Named turns come first, each shown by rows before and after it. Which turns, in which order, take the first row of each pair that follows to the second? Write the first one first, as in the answered first pair.
B (before -> after):
[-0.068, -0.434,  0.660,  0.853,  0.032, -1.945,  0.363,  0.449, -0.480,
  3.005,  0.124,  0.152, -1.109, -0.188, -0.060,  0.798, -1.297, -0.537]  ->  [-0.518, -0.060,  0.291,  0.785,  1.354, -2.707,  0.525,  0.342, -0.927,
  1.805,  0.612,  0.725, -0.956, -0.690, -0.309,  0.131, -0.997,  0.161]
[-0.757, -1.917, -1.500, -0.576, -2.812, -1.324,  0.566,  3.226, -2.120,
  2.090, -2.402,  0.000,  0.655, -1.433,  1.954, -2.145, -2.093, -0.779]  ->  [-1.686, -0.832, -2.372, -0.903,  0.981, -2.728,  0.857,  2.936, -2.475,
 -1.020, -0.940,  1.136,  1.070, -2.267,  1.085, -3.404, -0.875,  0.768]
[ 1.758, -2.020,  2.466, -2.531, -1.729,  2.231, -1.314,  4.122, -1.689,
 -1.615, -1.321, -1.426, -1.848,  0.269,  0.795,  0.256, -0.922, -1.332]  ->  [ 1.042, -2.259,  2.172, -2.377, -1.506,  0.833, -1.152,  4.190, -3.415,
 -1.812, -1.010, -1.016, -1.728, -0.706,  0.960, -1.097, -1.499, -0.419]
K (before -> after):
[-1.322,  0.297, -1.457,  0.276, -2.081, -2.144,  1.132, -1.516,  2.236,
  1.992,  0.428, -0.128, -0.276, -0.141,  0.600,  3.524,  0.611,  0.555]  ->  [-0.589,  0.777, -1.189, -0.167, -1.250, -0.300,  1.050, -1.372,  3.474,
  0.842,  0.221, -0.294, -0.036,  0.694,  0.292,  3.863,  1.586,  0.213]
[-0.801,  0.760, -0.498, -0.131,  6.004, -0.690,  0.115, -0.084, -1.861,
 -4.387,  2.023,  1.883,  1.110, -1.027, -1.274, -4.240,  1.578,  3.005]  ->  [-2.545, -0.920, -0.922,  1.050,  2.328, -4.687,  0.041, -0.443, -4.632,
  0.117,  2.286,  1.707,  0.235, -2.853, -0.109, -3.975, -1.498,  3.090]
[-0.305, -0.564,  1.192,  0.268, -0.893,  2.511, -0.895,  0.605,  3.088,
  0.956, -1.417, -0.636, -0.216,  1.339,  0.999, -0.114, -1.159, -0.967]  ->  [-0.226,  0.004,  1.043, -0.142,  0.969,  2.945, -0.704,  0.850,  3.039,
 -1.162, -1.144, -0.129,  0.240,  1.289,  0.517, -1.260, -0.194, -0.228]
X (before -> after):
[-0.470,  0.625,  0.001,  1.422,  1.156,  1.948,  1.536, -0.956, -1.413,
  2.266, -0.758,  1.474, -1.027, -2.227,  0.457,  0.648, -2.147,  2.438]  ->  [-0.789,  1.067, -0.298,  1.557,  1.666,  1.162,  1.356, -1.246, -0.433,
  2.654, -0.204,  1.475, -1.397, -2.080,  0.114,  1.943, -1.804,  1.936]
[-1.095,  1.230, -1.217,  1.975,  2.427, -1.385, -0.979,  1.606,  0.090,
  1.478,  2.168,  1.718,  1.089, -0.609, -1.206,  1.477, -2.168, -0.156]  ->  [-0.512,  1.485, -0.896,  1.511,  3.619,  0.132, -0.707,  2.173, -0.295,
 -0.600,  1.835,  1.969,  1.803, -0.545, -1.247, -0.125, -1.441,  0.626]
[-1.710, -0.013, -0.566,  2.290, -0.010, -2.366, -2.266, -1.769,  1.481,
  2.222,  1.526,  0.102,  1.503, -0.129, -1.957,  4.895,  2.720, -3.800]  ->  [-0.407,  0.858, -0.072,  1.137,  3.823,  1.548, -1.638, -0.635,  1.022,
 -3.309,  1.023,  1.025,  3.281,  0.392, -2.402,  1.154,  4.912, -1.971]
W (before -> after):
[ 1.742, -0.274, -0.964,  0.363, -0.916,  0.496, -2.746, -1.569,  0.104,
  0.878, -1.785,  0.699,  1.418,  2.447, -1.357,  0.949,  1.555, -1.582]  ->  [ 0.447,  0.237, -1.806,  0.599,  0.844, -2.102, -2.767, -2.198, -0.235,
  0.401, -0.474,  1.478,  1.199,  1.452, -1.828,  0.987,  1.769, -0.834]
[ 0.527, -1.317,  0.330,  0.408, -3.921, -1.544,  0.571,  0.413, -0.518,
  3.713, -0.399,  0.491, -0.284,  0.737,  0.296,  1.267, -0.422, -1.191]  ->  [ 1.467,  0.197,  0.293, -0.299, -1.529,  0.439,  0.306,  0.098,  2.853,
  1.538,  0.035,  0.397, -0.242,  2.202, -0.739,  3.113,  1.859, -2.073]
[ 0.442,  2.103,  1.342, -0.068,  0.638,  1.678, -0.584, -0.507,  3.107,
 -0.122,  0.012, -0.656, -0.143,  2.049, -0.104,  3.024,  1.538, -1.768]  ->  [-2.287,  1.773, -0.078,  0.783,  1.584, -4.188, -0.286, -1.060, -0.116,
  0.687,  1.964,  0.649, -0.636, -0.651,  0.052,  1.700,  0.108,  0.070]
[-0.322,  0.443,  1.591,  0.429, -1.086, -0.333,  0.205,  0.212,  0.207,
  0.202,  0.720, -0.405, -1.124, -1.547, -1.981, -0.444, -0.879,  0.088]  ->  [ 0.193,  0.485,  1.747,  0.248, -1.273,  0.629,  0.120,  0.317,  0.816,
 -0.023,  0.464, -0.678, -0.974, -1.091, -2.019, -0.194, -0.607, -0.329]
Now pairs of rows:
Between the rows of a pair lie two turns.
[-2.093, -0.824, -0.577, -0.370, -1.177, -2.401, -0.780,  0.673, -0.572,
  2.262,  0.224,  0.902,  0.383, -0.379, -1.094,  2.167, -0.520, -0.301]  ->  [-1.041,  0.000, -0.333, -0.877,  0.025, -0.218, -0.972,  0.567,  1.984,
  0.819,  0.036,  0.668,  0.522,  0.963, -1.778,  3.410,  1.142, -1.056]
W, W
[-0.708,  1.487, -1.327, -0.047, -2.653, -1.700, -3.910, -1.787,  1.132,
  2.752, -3.234,  0.048,  1.039,  0.554,  1.369,  3.194,  0.190, -2.127]  ->  [-2.052,  2.635, -2.397, -0.165,  0.781, -4.387, -3.760, -2.347,  0.719,
  0.640, -1.478,  1.250,  1.018, -0.573,  0.525,  2.501,  1.054, -0.856]
K, W
[ 2.078,  1.231,  1.989, -0.122, -0.762,  3.419,  0.152,  1.382, -0.463,
 -0.429, -0.977, -0.831, -0.095,  1.625,  1.625,  0.585,  0.163,  0.225]  ->  [ 2.034,  1.602,  1.821, -0.275, -0.325,  3.281,  0.050,  1.220,  0.351,
 -0.598, -0.686, -0.761, -0.209,  1.780,  1.311,  1.240,  0.617, -0.065]
X, K
[-0.730, -0.556, -0.033, -0.114, -2.886, -1.293, -0.562, -0.452, -1.055,
  0.988,  0.014, -0.055, -1.377, -0.839,  0.996,  2.455, -1.670, -0.634]  ->  [-1.209, -0.450, -0.387, -0.103, -2.021, -2.251, -0.543, -0.536, -1.514,
  0.538,  0.496,  0.260, -1.402, -1.306,  0.862,  2.008, -1.627, -0.149]
X, W
[-1.129,  1.220, -0.552, -1.361,  4.015, -0.933,  0.566, -0.453,  0.686,
 -3.077,  1.149,  0.648,  1.016, -1.037, -0.833,  0.824,  1.944,  1.140]  ->  [-0.606,  1.303, -0.330, -1.455,  3.907,  0.131,  0.552, -0.390,  1.410,
 -3.208,  0.819,  0.460,  1.121, -0.572, -0.995,  1.289,  2.277,  0.708]
B, K
[-0.144,  0.892,  0.063,  0.351,  0.126, -1.136, -0.073, -0.165,  1.302,
  0.019,  1.353, -0.052, -0.585,  0.209, -0.236,  2.365,  0.568, -0.037]  ->  [-0.412,  0.234,  0.190,  0.738, -1.410, -1.607, -0.011, -0.089,  0.095,
  1.400,  0.909, -0.136, -0.643, -0.167,  0.317,  1.917, -0.435,  0.060]
B, B
[ 0.174, -0.065, -0.494,  0.720, -0.405, -0.745, -0.458, -0.761,  3.251,
  3.137,  0.311,  0.838, -1.656,  2.250, -1.010,  4.408,  0.368, -1.859]  ->  [-2.058, -0.413, -1.515,  1.147,  1.141, -5.026,  0.077, -0.931, -0.585,
  2.450,  1.698,  2.364, -1.506, -0.406, -0.892,  1.406, -0.729,  0.562]
K, W
[-1.017,  1.010, -1.468, -1.715,  3.795, -1.222, -0.141,  0.068,  0.874,
 -2.797,  2.186,  0.272, -0.714, -0.236, -1.545,  0.855,  2.899,  0.671]  ->  [ 0.737, -0.877, -0.097, -1.200, -2.776,  1.550, -0.541,  0.490,  1.965,
  2.425, -0.407, -1.954, -1.441,  1.485, -0.180,  3.562,  0.895, -2.167]
B, B
[ 0.160,  1.319, -0.668, -0.768,  2.404,  0.228, -1.099,  0.408,  0.099,
 -1.166,  0.752, -0.259,  1.853,  0.815, -0.828,  1.563,  0.447, -0.638]  ->  [ 1.097,  0.651,  0.088, -0.831,  0.821,  2.208, -1.014,  0.904,  0.019,
 -0.708, -0.398, -0.811,  2.079,  1.428, -0.377,  1.188,  0.035, -1.117]
B, X
[-1.333, -1.686, -1.015,  1.431, -2.944, -2.562,  2.177,  0.768, -4.259,
  1.189, -1.324,  3.175, -0.372, -1.715, -0.684, -3.961,  0.471,  0.658]  ->  [-2.132,  1.129, -2.371,  1.009,  1.979, -4.387,  1.566, -0.781,  0.599,
 -1.035,  1.496,  3.629, -1.089, -0.887, -2.974,  0.199,  3.388, -0.271]
X, X
[-0.989, -0.824, -1.239,  0.860, -1.498, -0.336, -0.748, -0.054, -1.281,
  2.481, -0.068, -0.106,  0.016, -1.060,  0.885, -0.095, -0.394,  0.661]  ->  [-1.015, -0.864, -1.191,  0.969, -1.353, -0.294, -0.585, -0.013, -1.510,
  2.270, -0.099, -0.027,  0.021, -1.130,  0.940, -0.469, -0.340,  0.838]
K, B
[-2.526, -2.223, -0.793, -0.720, -0.234, -0.232,  1.671, -0.200, -0.948,
  0.109, -0.904, -0.195,  1.229, -0.060,  0.745,  0.055, -0.399, -0.516]  ->  [-2.817, -2.038, -0.985, -0.616,  0.092, -0.712,  1.690, -0.365, -0.683,
  0.142, -0.698, -0.088,  1.150, -0.153,  0.621,  0.377, -0.344, -0.589]
B, K
